Some points, each followed by its number:
c(-0.039, -0.891, -1.696, -1.641, -1.513, 0.011, -1.054, -1.661, -1.356, 1.508) 0
c(-1.131, -0.121, -0.419, 1.581, -1.027, 0.445, 0.257, 1.317, 0.405, 0.534) 1
c(-0.184, -1.192, -1.008, -0.143, -0.989, -1.562, 1.097, 0.917, -1.555, -0.135) 2
c(-1.687, 1.197, 0.907, -0.709, 1.490, -1.645, -0.653, -0.252, 1.626, -0.860) 3
c(1.021, 0.053, 0.165, -0.634, 0.267, -1.040, -0.156, 1.560, 0.080, 0.637) 4
c(0.887, -0.408, 1.290, -0.150, 1.026, 0.475, 1.227, -1.240, -0.907, 1.071) 5
c(0.959, -0.588, 1.363, -0.465, 0.494, 0.013, 0.509, -1.368, 0.240, -0.064) 6
c(-1.084, 0.712, 1.045, 1.581, -1.465, -0.991, 0.767, -0.668, 1.626, 0.512) 7
c(0.939, 1.679, 0.152, 0.158, -1.303, 0.429, -1.309, 0.756, -0.292, 0.419) 8
c(1.087, -0.616, 0.863, 0.099, 1.086, 0.154, 1.228, -0.838, -1.011, 1.003) 9
c(-0.178, -1.167, -1.696, 0.125, -1.674, -1.645, 1.070, 0.258, -1.596, -1.277) 10
c(0.976, 1.679, -1.103, 0.762, 0.828, -1.645, -1.162, 0.968, -0.242, 0.877) 11
c(-0.947, -0.605, 0.721, 1.531, -0.984, -0.663, -0.451, 0.555, -0.486, -0.383) 12
c(1.250, -0.237, 1.055, -0.105, 0.837, -0.122, 0.115, 0.916, 0.796, 0.228) 13
c(0.219, -0.452, -1.696, -1.301, -1.674, -1.122, 1.574, -0.293, 0.942, 0.116) 14
c(-0.774, -1.542, -0.720, 1.212, -0.268, 1.577, 0.602, 0.492, -1.060, 0.316) 15
Which two points above are nearest to each new point, looking only along the 2 directions in which the numbered points spread most? Their numbers follow each, nearest first.
c(1.255, -1.365, 1.059, 0.186, 1.214, -0.242, 0.640, -0.058, 0.350, 0.663) 6 9
c(0.195, -1.042, -0.430, -0.527, -0.735, 1.461, -1.528, 0.153, 1.626, 0.905) 4 8
c(1.151, -1.260, 0.575, -0.601, 0.276, 0.940, -1.647, -0.698, 1.626, -1.248) 13 6
c(-0.599, -0.068, 0.780, 1.581, -1.674, 0.794, 0.344, -0.263, 0.395, 1.508) 4 8
c(0.939, 1.679, -1.541, 0.192, 1.148, -0.956, 1.574, 0.538, -0.131, -0.168) 4 8
c(-1.687, -0.567, -0.039, -1.263, 0.609, 1.229, -1.095, 0.782, -0.846, 0.347) 4 8
c(-0.917, -0.878, 0.607, 1.437, -0.716, 0.325, -1.441, 1.172, -0.572, 0.192) 12 1
c(1.244, 1.679, 0.513, -0.563, -1.674, 0.853, -0.596, -0.178, 0.252, -0.441) 4 8
c(-1.649, -0.072, -0.006, -1.115, 0.590, 1.577, -0.234, 1.161, -0.274, 0.498) 4 8
c(-1.586, 0.247, -0.274, -0.984, 0.966, 1.446, 0.083, 1.560, -1.277, 0.073) 4 8
c(1.298, -0.342, 0.080, -0.112, 1.139, -1.070, -0.555, 1.180, 1.508, 1.234) 13 4
c(-1.671, 0.146, -0.020, -1.416, 0.640, 1.577, -0.647, 1.041, -0.332, 0.659) 4 8
c(-1.284, -0.936, 0.805, 1.358, -0.253, 0.047, -0.764, -0.392, -0.927, 1.355) 4 8
c(0.751, -0.408, 0.884, 0.161, 0.934, -0.639, -0.018, 1.448, -0.755, -0.728) 4 13
c(-0.026, -1.055, -1.696, 1.104, 1.060, 1.577, 0.532, -1.074, 1.626, -1.714) 4 8
c(-1.617, 0.315, -0.279, -1.531, 0.204, 1.566, -0.709, 0.687, -0.643, 1.508) 4 8
c(1.535, -0.338, 1.235, -0.323, 1.079, 1.272, -0.367, 0.363, 0.023, -0.699) 6 13
c(-0.236, 1.679, -1.696, 1.550, 1.429, 1.577, 0.922, -1.661, -1.432, -1.714) 4 15
c(0.471, -0.806, -1.696, 0.504, 1.075, -0.771, -0.165, -0.125, 1.626, 0.448) 4 8
c(-0.324, -0.136, -0.981, -1.641, -0.833, -0.123, 0.128, -1.316, -0.805, -0.413) 15 0
c(0.393, -0.543, -1.553, 1.244, 0.981, 1.163, 0.568, -0.058, 1.626, 0.704) 4 8
c(0.032, 0.001, -1.396, -1.641, -0.354, -0.137, -1.173, -1.458, -0.549, 0.466) 15 14
